In the data rows, zero lies at 4.5, halfway between 4 and 5.
Two rows play each game, the first against the second. How much does the first row win by? 10 is about a draw, 20 a big win and 0 a big loss. Wins can go round in a circle: one row can beat a second, the second a third and the third the first. Each row has two weighted sums of its numbers, A and B, taken from their middle values. A row wins by its A times the other's B, less its B times the other's A.
[3 3 2 2 6 4 3 3 4 6 4 5 5 2 5 3 6 7 7 5 4]
[6 7 2 7 3 2 5 5 2 3 4 7 6 2 2 2 7 2 3 5 7] >> 6
[6 3 3 6 7 5 3 2 5 2 6 5 5 6 6 6 2 2 5 7 6]
[6 4 5 5 4 4 5 5 3 6 4 6 5 4 6 5 4 5 3 3 5] >> 10
[4 7 3 7 6 4 3 3 3 2 2 7 2 5 2 2 7 2 5 6 5]
[6 3 4 5 6 6 2 2 6 4 5 2 4 6 4 7 2 4 6 7 5] >> 13
[5 4 4 5 7 6 2 2 6 2 5 3 3 7 5 6 2 3 5 7 5]
[4 5 5 3 6 6 2 3 6 2 4 3 4 7 4 5 2 3 6 7 3] >> 13
[6 2 3 5 4 3 4 5 4 6 7 5 7 3 7 6 4 6 2 4 6]
[4 3 6 2 5 7 2 4 7 5 4 2 4 6 3 6 3 4 7 6 3] >> 11
[3 6 6 4 3 4 6 6 4 6 3 5 4 3 3 3 6 5 5 3 3]
[3 7 7 5 4 6 5 5 6 4 2 4 2 5 2 3 5 4 7 4 3] >> 11
[3 7 6 5 4 7 5 5 6 4 2 5 2 5 2 3 5 5 7 4 2]
[4 6 4 5 5 5 2 3 4 2 4 4 4 6 3 4 5 2 6 7 4] >> 8
[3 4 4 4 2 2 7 7 3 7 4 6 6 2 5 3 7 7 3 2 3]
[2 7 7 2 4 6 6 5 5 6 2 4 2 5 3 3 6 5 6 3 2] >> 6
[4 5 6 5 7 7 4 3 7 4 3 3 2 7 3 4 3 4 7 5 4]
[3 6 6 4 3 4 6 6 4 6 3 5 4 4 3 3 6 6 5 3 2] >> 8
[3 5 6 2 3 4 5 6 5 6 4 4 5 4 5 4 5 6 4 3 3]
[2 7 6 4 4 5 6 6 4 4 2 6 3 4 3 2 6 4 6 4 2] >> 9
[6 4 3 6 7 5 2 2 4 2 5 4 4 6 5 5 3 2 4 7 6]
[2 4 6 2 2 3 7 7 4 7 4 5 6 3 6 4 6 7 4 2 2] >> 10
[5 4 5 5 7 7 2 2 7 2 5 2 2 7 4 6 2 4 6 6 4]
[3 6 6 3 3 5 6 6 5 5 3 5 3 4 4 3 6 5 5 3 2] >> 7
[5 5 7 6 4 3 7 7 3 3 6 3 5 7 6 5 3 2 3 6 5]
[7 2 2 7 2 2 7 7 2 7 7 7 7 2 7 5 7 7 2 2 7] >> 6
[2 7 7 2 3 4 7 6 5 4 2 5 3 4 4 3 6 5 6 3 2]
[5 2 4 2 5 4 4 4 6 6 7 2 6 5 7 7 2 7 3 4 5] >> 4
[3 5 6 5 7 7 3 3 7 3 3 3 2 7 4 5 3 4 6 6 4]
[2 7 7 4 5 7 6 5 6 4 2 4 2 6 3 3 5 5 7 4 2] >> 11
[5 3 5 5 7 6 2 2 7 2 5 3 3 7 6 7 2 3 5 7 5]
[5 4 4 4 6 6 2 2 5 2 5 3 5 6 4 5 3 3 5 7 4] >> 10
[7 3 2 7 4 3 5 5 3 6 7 6 6 3 6 5 5 5 2 4 7]
[6 5 3 6 6 5 2 2 4 4 5 5 5 5 2 5 4 2 4 6 6] >> 13
[7 4 5 5 3 4 5 5 3 7 4 7 5 4 5 5 5 6 3 3 5]
[3 5 6 4 7 7 3 3 7 3 3 2 2 7 4 5 3 4 7 5 3] >> 9
[4 6 4 6 6 5 3 3 5 2 4 5 4 6 3 4 3 2 6 7 4]
[3 6 7 4 5 7 5 4 7 5 3 3 2 6 3 4 4 5 7 4 3] >> 6
[5 2 4 3 6 6 3 3 6 3 6 3 5 6 6 7 2 6 4 5 5]
[4 5 3 5 2 2 7 7 2 7 6 7 7 2 6 2 7 7 2 2 5] >> 9
[3 6 7 3 5 6 5 4 7 4 3 3 3 6 4 4 3 5 7 5 3]
[7 2 3 6 3 3 5 5 3 6 7 6 7 3 7 6 4 6 2 4 6] >> 8
[6 4 4 5 3 4 4 4 3 7 4 7 5 3 5 3 5 7 4 3 5]
[3 3 2 3 5 3 3 3 5 6 4 7 6 2 3 2 6 7 7 5 5] >> 2
[3 3 2 4 5 3 4 3 5 6 4 6 7 2 2 2 6 7 7 6 5]
[7 3 2 7 5 3 4 3 3 2 7 6 6 4 7 6 3 3 3 7 7] >> 11
[3 5 7 3 5 6 5 4 7 5 3 3 3 6 4 4 3 5 7 4 2]
[6 2 3 3 4 4 4 4 5 6 7 4 6 4 7 7 3 6 3 4 6] >> 11
[7 2 3 6 3 3 5 6 3 7 7 6 7 3 7 7 4 7 2 3 7]
[2 7 7 2 4 5 6 6 5 4 2 5 2 6 4 2 5 4 7 4 2] >> 14
[5 4 5 4 7 6 2 2 7 2 5 3 2 7 5 6 2 3 5 7 5]
[4 4 6 3 6 7 3 4 7 5 3 2 2 6 3 5 3 5 6 5 3] >> 8
[7 2 3 6 4 4 3 4 4 6 7 4 6 4 6 7 4 6 3 4 6]
[6 3 3 6 6 4 3 2 4 4 6 5 5 5 5 6 3 3 4 7 6] >> 19
[3 6 6 3 3 4 6 6 4 6 3 5 4 4 4 3 6 5 5 3 3]
[5 7 2 7 5 4 3 3 2 2 3 7 3 4 2 2 7 2 4 6 6] >> 10
[5 4 4 5 7 6 3 3 6 3 5 3 4 6 4 6 3 3 5 6 5]
[2 7 7 3 4 5 6 5 4 5 2 5 2 5 2 2 6 4 6 4 2] >> 11
[6 2 3 5 5 5 3 4 5 5 6 4 5 5 6 6 3 5 3 5 6]
[4 4 5 3 7 7 2 2 7 2 5 2 2 7 4 6 2 3 6 6 4] >> 12
[6 3 3 5 3 4 4 4 3 7 4 7 6 4 4 3 5 7 4 3 6]
[5 3 2 2 4 3 2 2 3 7 3 7 5 2 3 2 6 7 7 2 5] >> 3
[4 4 5 3 7 6 2 3 6 4 4 2 4 6 3 6 3 3 6 6 4]
[2 7 6 4 4 5 6 6 4 5 2 5 3 4 2 2 6 5 6 3 2] >> 10
[7 2 2 6 2 2 7 7 2 7 7 6 7 2 7 7 4 7 2 2 7]
[4 5 4 5 6 5 3 2 5 3 4 4 4 5 2 5 4 2 6 7 4] >> 10
[4 5 4 4 2 3 6 6 3 5 4 6 6 3 6 4 6 6 3 2 4]
[4 5 3 5 2 2 7 7 3 6 5 6 6 2 5 4 7 6 2 2 5] >> 7
[6 3 3 7 6 4 3 3 4 3 6 6 5 5 6 5 3 3 4 6 6]
[7 2 3 5 2 2 6 7 3 7 7 6 7 2 7 7 4 7 2 2 7] >> 10
[5 3 5 4 7 7 2 2 7 4 5 2 3 7 3 7 2 4 5 6 4]
[6 3 4 4 3 3 5 4 2 7 3 7 4 4 6 4 5 7 4 2 6] >> 10
[5 4 4 5 6 6 2 3 5 4 4 3 5 5 2 5 3 3 5 6 5]
[6 2 4 3 5 4 4 4 5 6 7 3 6 4 7 7 2 7 3 4 6] >> 13
[2 6 7 3 4 7 5 5 6 5 2 3 3 5 3 3 5 6 7 4 2]
[5 4 4 4 6 6 2 2 5 3 5 2 4 6 3 5 3 3 5 7 5] >> 15
[2 6 7 2 3 7 6 6 6 6 2 3 3 5 3 3 5 6 7 3 2]
[6 4 3 6 5 3 4 4 3 5 6 6 6 4 5 5 5 5 3 5 6] >> 11
[7 3 3 7 5 3 3 3 4 3 6 5 6 4 6 6 3 3 4 7 7]
[7 2 2 7 2 2 6 6 2 6 7 7 7 2 7 5 6 6 2 3 7] >> 9
[3 6 6 4 4 5 5 5 5 4 3 5 3 5 3 3 6 4 5 4 3]
[5 4 5 5 7 6 2 2 6 2 5 3 3 7 5 5 2 3 5 7 5] >> 12
[5 5 4 6 7 5 2 2 5 2 5 4 4 6 5 5 3 2 5 7 5]
[4 5 3 5 2 2 7 7 2 5 5 7 6 2 6 3 7 6 2 2 5] >> 11
[5 3 3 6 7 5 3 2 5 2 6 4 5 6 6 6 2 2 4 7 6]
[7 2 2 6 3 2 6 6 2 7 7 6 7 2 7 5 5 6 2 3 7] >> 9
[2 7 5 3 2 3 6 7 3 4 3 6 5 3 3 2 7 4 4 2 2]
[7 3 3 7 6 5 3 3 5 4 6 4 5 5 5 7 3 4 4 6 6] >> 17
[6 2 4 3 5 4 4 5 6 6 7 3 6 4 7 7 2 7 3 4 6]
[5 6 3 7 2 2 7 7 2 6 4 7 6 2 4 3 7 4 3 3 5] >> 11
[7 3 2 7 5 3 3 3 3 3 6 6 6 4 6 6 3 3 3 6 7]
[3 4 5 2 6 4 6 5 3 2 6 2 3 4 7 5 5 2 4 6 4] >> 11
[2 6 7 3 4 6 5 5 6 5 2 4 3 4 3 4 5 5 7 4 2]
[7 3 2 7 5 3 3 3 3 2 7 6 6 4 6 5 4 3 3 7 7] >> 10
[5 4 7 6 3 4 7 7 4 5 5 3 5 6 5 5 4 2 3 5 5]
[7 2 2 6 3 2 5 6 2 7 7 6 7 2 7 6 5 6 2 3 7] >> 9
[7 3 2 7 3 2 6 6 2 6 7 7 7 2 7 4 6 6 2 4 7]
[5 6 3 7 2 2 7 6 2 6 4 7 6 2 4 2 7 4 3 3 6] >> 10
[2 7 6 2 3 4 6 6 4 5 2 5 3 4 2 2 7 5 5 3 2]
[6 3 4 6 7 6 3 2 6 4 6 3 4 6 5 7 2 4 5 7 6] >> 3
[7 2 2 7 4 2 6 4 2 6 7 7 7 2 6 5 5 3 3 6 7]
[7 3 2 7 3 2 5 5 2 5 6 7 7 3 6 5 6 5 2 4 7] >> 6
[6 7 2 7 3 2 5 4 2 3 4 7 5 3 3 2 7 2 3 5 7]
[6 2 5 3 5 4 4 4 6 7 7 2 6 4 7 7 2 7 3 3 6] >> 8
[6 4 4 6 6 5 3 3 5 2 5 5 4 5 5 6 3 3 4 6 5]
[5 3 5 3 6 7 2 3 7 5 4 2 4 6 3 6 2 4 7 7 3] >> 12
[5 5 6 6 4 3 7 7 5 3 6 2 6 7 5 6 4 2 4 7 6]
[2 7 6 3 3 4 6 7 3 5 2 6 5 3 2 2 7 4 4 3 2] >> 16
[4 5 6 5 7 7 4 3 7 3 3 3 2 7 3 5 3 4 7 5 4]
[3 3 4 2 6 5 5 4 3 3 5 2 4 3 7 4 5 3 4 5 3] >> 11
[7 2 3 4 3 2 6 6 3 7 7 5 7 2 7 7 4 7 2 2 7]
[4 4 6 3 7 7 2 3 7 4 4 2 3 6 3 6 2 3 6 6 3] >> 8
[2 7 7 3 3 6 6 6 5 5 2 5 3 4 2 2 6 5 6 3 2]
[6 4 3 6 6 5 3 2 4 3 5 5 5 5 4 5 4 2 4 7 6] >> 10
[6 2 3 5 4 4 4 5 4 6 7 4 6 4 6 7 4 6 2 4 6]
[4 4 5 3 7 6 2 3 7 4 4 2 3 7 4 6 3 3 6 7 3] >> 11
[2 7 7 3 3 4 6 6 4 5 2 5 3 4 2 2 6 5 6 3 2]
[7 2 3 5 3 3 5 6 3 7 7 4 7 2 7 7 4 7 2 3 6] >> 11
[3 4 5 3 5 4 6 5 5 2 6 2 5 5 6 5 4 2 4 6 4]
[4 5 4 5 6 5 3 3 4 3 4 4 4 6 3 4 4 2 6 7 4] >> 8
[4 7 3 7 6 5 3 3 3 2 3 7 2 6 2 2 6 2 5 6 5]
[4 6 5 6 4 5 4 5 4 3 3 6 3 5 3 3 6 4 5 4 4] >> 11
[7 2 2 6 3 2 5 5 3 5 7 6 7 3 7 6 4 6 2 4 6]
[6 2 3 4 3 2 5 6 3 7 7 5 7 3 7 7 4 7 2 3 6] >> 8
[5 6 2 7 3 2 6 6 2 4 4 7 6 2 5 2 7 3 3 4 6]
[2 7 7 2 2 4 7 7 4 5 2 5 4 3 2 2 7 6 5 2 2] >> 11
[2 7 6 2 2 4 6 7 3 6 3 5 5 3 3 2 7 6 4 2 2]
[4 4 6 4 5 4 6 6 4 2 6 2 5 5 6 5 4 2 3 6 5] >> 8
[5 3 3 6 7 5 2 2 5 2 6 4 5 6 5 6 2 3 5 7 6]
[7 2 2 7 2 2 7 7 2 7 7 7 7 2 7 6 7 7 2 2 7] >> 8
[3 5 6 4 7 7 3 3 7 3 3 3 2 7 4 5 3 4 7 5 4]
[4 5 4 4 6 5 2 3 5 3 4 3 4 5 3 5 3 2 7 7 4] >> 10
[2 7 7 2 3 5 6 7 5 7 2 4 4 4 2 2 6 6 5 2 2]
[6 3 3 6 7 4 3 2 5 3 6 4 5 5 6 6 3 3 5 7 6] >> 10
[3 4 6 2 5 6 2 4 6 4 4 2 4 6 3 5 3 3 6 6 3]
[5 4 4 5 6 6 2 2 6 4 5 3 4 6 3 6 3 3 4 6 5] >> 10
[3 6 6 5 7 7 4 3 7 2 3 4 2 7 4 4 3 3 7 6 4]
[5 3 4 6 7 5 3 2 5 2 6 3 4 6 6 7 2 3 5 7 6] >> 8
[5 3 5 4 7 7 2 2 7 5 5 2 4 7 4 7 2 3 5 6 5]
[3 3 3 2 6 4 3 3 4 7 4 6 5 2 5 3 6 7 6 5 5] >> 12
[6 5 3 6 6 5 2 2 4 2 5 4 5 5 4 5 4 2 5 6 5]
[2 6 7 4 5 7 5 4 7 4 2 3 2 6 3 4 4 5 7 5 3] >> 13
[6 2 3 5 4 2 5 5 3 5 7 6 7 3 7 6 4 6 2 4 6]
[5 4 4 5 6 7 2 2 6 3 5 3 4 6 3 6 3 3 5 6 5] >> 11
[7 3 3 6 6 5 3 2 4 4 6 4 5 4 5 6 4 4 4 6 7]
[5 4 5 4 7 7 2 2 7 2 5 2 3 7 4 6 2 3 6 6 4] >> 8
[2 6 7 2 4 6 7 6 5 7 2 3 4 4 3 3 6 6 7 3 2]
[7 3 2 6 2 2 4 2 3 7 2 7 7 2 2 2 6 7 7 3 7] >> 5
[4 4 7 4 5 5 7 6 4 2 6 2 4 6 6 6 4 2 3 5 4]
[2 7 7 2 3 4 6 6 4 5 2 5 4 4 2 2 6 4 5 3 2] >> 14
[6 6 2 7 2 2 7 7 2 5 6 7 7 2 5 2 7 3 2 3 7]
[7 2 2 5 2 2 7 7 2 7 7 6 7 2 7 7 3 7 2 2 7] >> 3
[4 5 4 5 6 6 2 2 6 2 4 3 3 6 3 5 3 2 6 7 4]
[3 6 5 5 5 5 5 5 5 3 3 5 3 5 3 3 5 3 5 4 3] >> 9
[7 3 2 7 5 3 4 3 3 3 6 6 6 3 6 5 4 3 3 6 7]
[2 7 7 3 4 5 6 6 5 5 2 4 2 5 3 2 6 5 7 4 2] >> 10
[6 2 3 5 4 3 4 5 4 5 7 4 6 3 7 6 3 6 3 4 6]
[2 7 7 5 5 7 6 5 6 4 2 4 2 6 3 3 5 5 7 4 2] >> 12
[2 6 7 2 4 6 5 5 6 6 2 3 3 5 3 4 5 5 6 3 2]
[7 3 2 7 5 3 4 4 3 4 7 6 6 4 6 5 4 4 3 6 7] >> 10
[6 4 4 6 3 3 6 4 4 7 4 7 7 4 2 2 5 7 6 5 6]
[4 5 4 4 3 3 6 7 3 6 4 6 6 3 5 4 6 6 3 2 4] >> 7
[6 4 3 7 6 4 3 3 4 2 6 6 5 5 6 5 3 3 4 6 6]
[3 6 6 6 7 7 3 3 7 3 3 4 2 6 3 4 4 3 6 5 4] >> 10
[2 7 7 2 3 5 7 7 5 6 2 5 4 3 2 2 6 6 6 2 2]
[5 7 3 7 5 4 4 4 3 2 3 7 2 4 2 2 7 2 5 6 6] >> 9
[7 2 3 6 5 3 3 4 4 3 7 5 6 4 7 6 3 6 3 5 6]
[2 7 6 4 3 4 6 6 4 4 2 6 3 4 3 2 7 4 5 3 2] >> 2
[3 5 6 2 3 4 5 6 5 6 4 4 5 4 4 4 5 6 4 3 3]
[6 2 4 3 4 4 5 5 5 7 7 3 7 4 7 7 2 7 2 3 6] >> 4
[6 7 2 7 3 2 4 4 2 3 4 7 5 2 2 2 7 2 3 5 7]
[4 4 7 3 6 7 3 4 7 4 3 2 2 7 4 5 3 5 7 5 3] >> 15
[7 2 3 3 3 2 6 7 3 7 7 5 7 2 7 7 4 7 2 2 7]
[7 2 2 7 2 2 7 7 2 7 7 7 7 2 7 6 7 7 2 2 7] >> 16
[4 6 5 6 5 5 4 4 4 4 3 5 3 5 2 3 6 3 5 4 4]
[2 6 6 2 2 3 7 7 3 6 3 6 5 3 5 2 7 6 4 2 3] >> 3
[6 5 3 6 6 4 3 2 4 2 5 5 5 6 5 5 4 2 4 6 6]
[2 6 7 2 4 7 5 6 6 6 2 3 3 5 3 3 5 6 7 3 2] >> 10
[2 7 6 2 2 3 6 7 3 6 3 6 5 3 2 2 7 5 4 2 2]
[5 3 2 2 5 4 2 2 2 7 3 7 3 2 6 3 6 7 5 2 5] >> 13
[2 6 7 2 4 6 5 6 5 5 2 4 3 5 4 3 5 5 6 4 2]
[2 6 6 2 3 4 7 7 4 6 3 5 5 3 4 3 6 6 5 2 2] >> 12
[5 4 6 6 3 3 7 5 7 5 6 4 7 5 2 3 5 5 5 7 6]
[4 7 5 6 7 7 3 3 6 2 3 5 2 7 2 4 4 2 6 5 4] >> 8
[4 4 3 5 2 2 7 7 2 7 5 6 7 2 6 3 7 7 2 2 5]
[2 7 7 3 3 5 6 6 4 5 2 5 3 4 2 2 7 4 6 3 2] >> 9
[6 7 2 7 3 2 5 5 2 3 4 7 6 2 2 2 7 2 2 5 7]
[6 3 3 7 6 5 3 2 4 3 6 5 5 5 5 6 3 3 5 7 6] >> 8
[3 6 7 4 5 7 5 4 7 4 2 4 2 5 3 4 4 5 7 4 3]
[4 7 5 6 7 7 4 3 6 2 3 5 2 7 2 4 5 2 7 5 4] >> 10
[2 6 7 2 3 5 6 6 5 7 3 4 4 4 2 3 6 6 5 2 2]
[6 2 4 4 4 3 4 4 4 5 7 4 6 4 7 6 3 6 3 5 6] >> 10
[3 6 7 3 5 7 5 4 6 5 2 3 2 6 3 4 5 5 7 4 3]
[3 4 4 2 6 4 6 4 4 2 6 2 5 3 6 4 5 3 4 7 4] >> 13
[7 3 2 7 5 2 5 4 2 3 7 7 7 3 6 5 5 3 2 6 7]
[2 6 6 2 2 3 7 7 4 6 3 5 5 3 4 3 7 6 4 2 2] >> 11
[6 2 4 3 4 4 4 5 6 7 7 3 6 4 7 7 2 7 3 3 6]
[3 4 6 2 2 3 7 7 4 7 4 4 6 3 6 4 6 7 3 2 2] >> 13
[6 3 4 4 3 4 4 5 2 7 3 7 4 3 6 4 5 7 4 2 5]
[3 6 6 4 4 5 5 6 4 6 3 5 4 4 3 3 6 5 4 3 3] >> 10
[3 6 6 3 4 6 4 5 6 5 3 3 3 4 3 4 5 6 6 3 2]
[4 5 6 5 5 4 6 6 4 2 6 2 3 6 6 6 4 2 3 5 4] >> 11
[3 4 6 2 2 3 7 7 4 7 4 5 6 2 6 4 6 7 4 2 2]
[3 6 7 4 6 7 4 4 7 4 2 3 2 7 4 4 4 5 7 5 3] >> 14
[7 2 3 6 4 3 4 5 4 6 7 5 7 3 7 6 4 7 2 3 6]
[6 4 6 6 3 4 7 6 3 6 5 5 5 6 5 6 4 2 3 4 5] >> 17
[5 3 5 2 7 7 2 2 7 4 5 2 4 7 4 7 2 4 6 6 3]
[5 4 4 4 6 6 2 2 6 4 5 3 5 6 3 6 3 3 5 7 4] >> 9
[2 7 7 3 3 5 6 6 5 6 2 4 3 4 2 3 6 5 6 3 2]
[5 5 3 6 2 2 7 6 2 5 5 7 6 2 5 3 7 5 3 3 5] >> 11
[6 3 3 6 6 5 3 3 4 3 6 5 5 5 5 6 3 3 4 6 6]
[6 2 3 5 5 3 4 4 4 5 7 5 6 4 6 6 3 6 2 5 6] >> 11
[5 5 3 6 2 2 7 7 2 7 5 7 7 2 5 3 7 6 2 2 5]
[5 4 5 4 7 7 2 2 7 2 5 2 2 7 4 6 3 4 5 6 4] >> 12
[4 3 6 2 7 7 2 2 7 4 5 2 4 7 5 7 2 4 7 7 3]
[5 5 6 6 4 4 5 7 5 3 5 2 5 7 6 7 4 2 3 5 5] >> 10
[5 4 5 4 7 7 2 2 7 3 4 2 3 7 4 6 3 4 5 6 4]
[5 5 2 7 2 2 7 7 2 7 5 7 7 2 3 2 7 4 2 3 6] >> 10
[5 3 4 5 7 6 2 2 6 3 6 3 4 7 4 7 2 3 5 7 5]
[4 6 4 6 2 3 6 6 3 6 4 6 6 3 5 3 7 5 3 3 5] >> 9
[4 5 5 5 3 3 6 6 3 6 4 6 6 3 4 3 7 6 4 2 4]
[3 5 5 4 2 3 7 7 3 7 4 6 6 3 6 3 6 6 3 2 4] >> 6
[2 6 7 3 4 6 5 5 6 6 2 4 2 5 3 4 5 5 7 4 2]
[3 4 6 4 5 4 7 6 5 3 6 2 5 5 5 5 5 2 4 6 4] >> 11
[3 7 6 5 4 5 5 5 5 3 3 5 3 5 3 3 5 4 5 4 3]
[7 2 2 7 5 3 4 3 3 5 7 6 6 3 6 6 4 4 3 6 7] >> 11
[4 5 6 2 6 7 3 4 7 4 4 2 2 7 4 5 3 5 6 5 3]
[6 2 4 3 5 4 4 4 6 6 7 2 6 5 7 7 2 7 3 4 5] >> 10
[3 6 5 5 4 5 5 5 5 4 3 5 3 4 2 3 6 4 5 4 3]
[7 3 2 7 3 2 5 6 2 6 7 7 7 2 6 4 6 5 2 4 7] >> 11
[3 6 6 3 4 5 5 6 5 4 3 4 4 5 4 4 5 5 5 3 2]
[4 5 5 4 7 6 2 2 6 2 4 3 4 7 3 5 3 2 6 7 4] >> 8
[4 5 3 5 2 2 7 7 2 7 6 7 7 2 6 3 7 6 2 2 5]
[5 4 5 4 7 7 2 2 7 4 5 2 3 6 2 6 2 4 6 6 4] >> 6
[7 2 4 4 4 4 4 5 6 7 7 3 6 4 7 7 2 7 3 3 6]
[7 3 2 7 5 2 5 4 2 3 7 7 7 3 7 5 5 2 2 6 7] >> 10
[6 6 2 7 2 2 7 7 2 5 5 7 7 2 5 2 7 3 2 3 6]
[5 5 4 5 7 6 2 2 5 2 5 3 4 6 4 5 2 2 5 7 4] >> 6
[7 2 4 4 4 4 4 5 5 6 7 3 6 4 7 7 2 7 3 3 6]
[7 4 3 6 6 5 2 2 4 3 5 4 5 5 3 5 4 3 4 6 6] >> 9
[7 4 2 7 5 3 4 4 2 4 6 6 6 3 6 5 5 3 3 6 7]
[4 4 5 4 7 6 2 2 7 2 5 3 3 7 4 6 2 3 6 7 4] >> 11
[5 3 4 6 7 5 3 2 5 3 5 4 5 6 5 6 2 3 5 7 5]
[6 7 2 7 4 2 5 4 2 2 4 7 6 3 5 2 7 2 2 6 7] >> 11
[7 2 2 7 3 2 6 5 3 6 7 6 7 2 7 6 5 6 2 4 7]
[3 5 7 4 5 7 4 4 7 5 3 3 2 5 3 4 3 5 7 5 3] >> 15
[3 6 5 6 4 5 4 5 4 2 3 6 3 5 3 3 5 3 5 5 4]
[7 3 2 7 5 3 4 4 3 5 7 6 6 3 6 6 4 3 3 6 7] >> 13
[7 3 2 7 5 3 4 4 2 4 7 6 6 3 6 6 4 3 3 6 7]
[5 2 4 3 5 5 3 4 6 6 7 2 5 5 7 7 2 7 3 4 5] >> 9
[7 3 2 7 6 3 3 3 3 2 6 6 6 4 6 6 3 3 3 7 7]
[4 5 5 4 6 6 2 2 6 2 4 3 3 7 3 5 3 2 6 7 4] >> 10
[5 2 5 2 6 5 3 4 7 4 6 2 5 6 7 7 2 6 4 5 5]
[2 7 5 2 2 3 6 7 3 5 3 6 5 3 3 2 7 4 4 2 2] >> 5
[4 6 5 4 6 5 2 3 5 2 4 4 4 6 3 4 3 2 6 7 3]
[2 7 7 2 3 4 7 7 4 5 2 5 3 4 3 2 6 5 5 3 2] >> 10
[2 6 7 2 5 6 5 5 6 4 3 3 3 6 4 4 4 5 7 4 3]
[4 6 6 5 7 7 3 3 7 3 4 3 2 7 4 5 3 3 7 5 4] >> 8
[5 5 6 5 4 4 6 6 3 5 5 4 5 6 5 5 4 2 3 5 5]
[2 6 7 2 3 6 6 6 6 7 2 3 3 4 2 3 6 6 7 3 2] >> 7
[3 5 6 3 4 5 5 6 5 5 4 4 5 4 5 4 5 6 5 3 3]
[2 6 7 4 4 7 6 5 6 6 2 4 2 5 2 3 6 5 7 4 3] >> 15
[6 2 4 3 5 4 4 5 6 6 7 2 6 4 7 7 2 7 3 3 5]
[4 5 4 5 3 3 6 6 3 6 5 6 6 3 5 4 6 5 3 2 4] >> 10
[5 2 4 3 6 5 3 3 6 3 6 2 5 6 6 7 2 6 4 5 5]
[6 2 3 5 4 3 4 4 3 5 6 5 6 4 7 6 4 6 2 5 7] >> 11
[2 6 7 2 5 6 5 5 6 5 2 3 3 6 4 4 4 5 7 4 3]
[5 4 5 5 4 4 5 5 3 5 4 6 4 5 6 4 5 5 4 4 5] >> 9
[5 3 5 3 7 7 2 2 7 3 5 2 3 7 5 7 2 3 6 7 4]
[6 3 4 5 7 6 2 2 6 2 6 3 4 6 5 7 2 3 5 7 5] >> 9
[3 6 7 4 5 7 4 4 7 3 2 4 2 6 3 4 4 4 7 5 3]
[5 4 5 3 6 6 2 2 6 3 4 2 5 6 4 6 2 4 5 7 4] >> 11
[2 7 7 2 4 5 7 6 6 5 2 5 3 4 4 3 5 5 7 3 2]
[5 7 3 7 5 4 3 4 3 2 3 7 2 4 2 2 7 2 5 6 5] >> 14
[2 6 7 5 5 7 6 5 7 6 2 3 2 5 2 4 5 5 7 4 3]
[3 5 6 3 6 7 3 4 7 4 3 2 2 7 4 5 3 6 6 5 3] >> 11
[5 3 5 3 7 6 2 3 7 3 6 2 3 7 6 7 2 5 5 6 5]
[6 5 3 6 6 4 2 2 4 2 5 5 4 6 5 5 3 2 4 7 6] >> 9
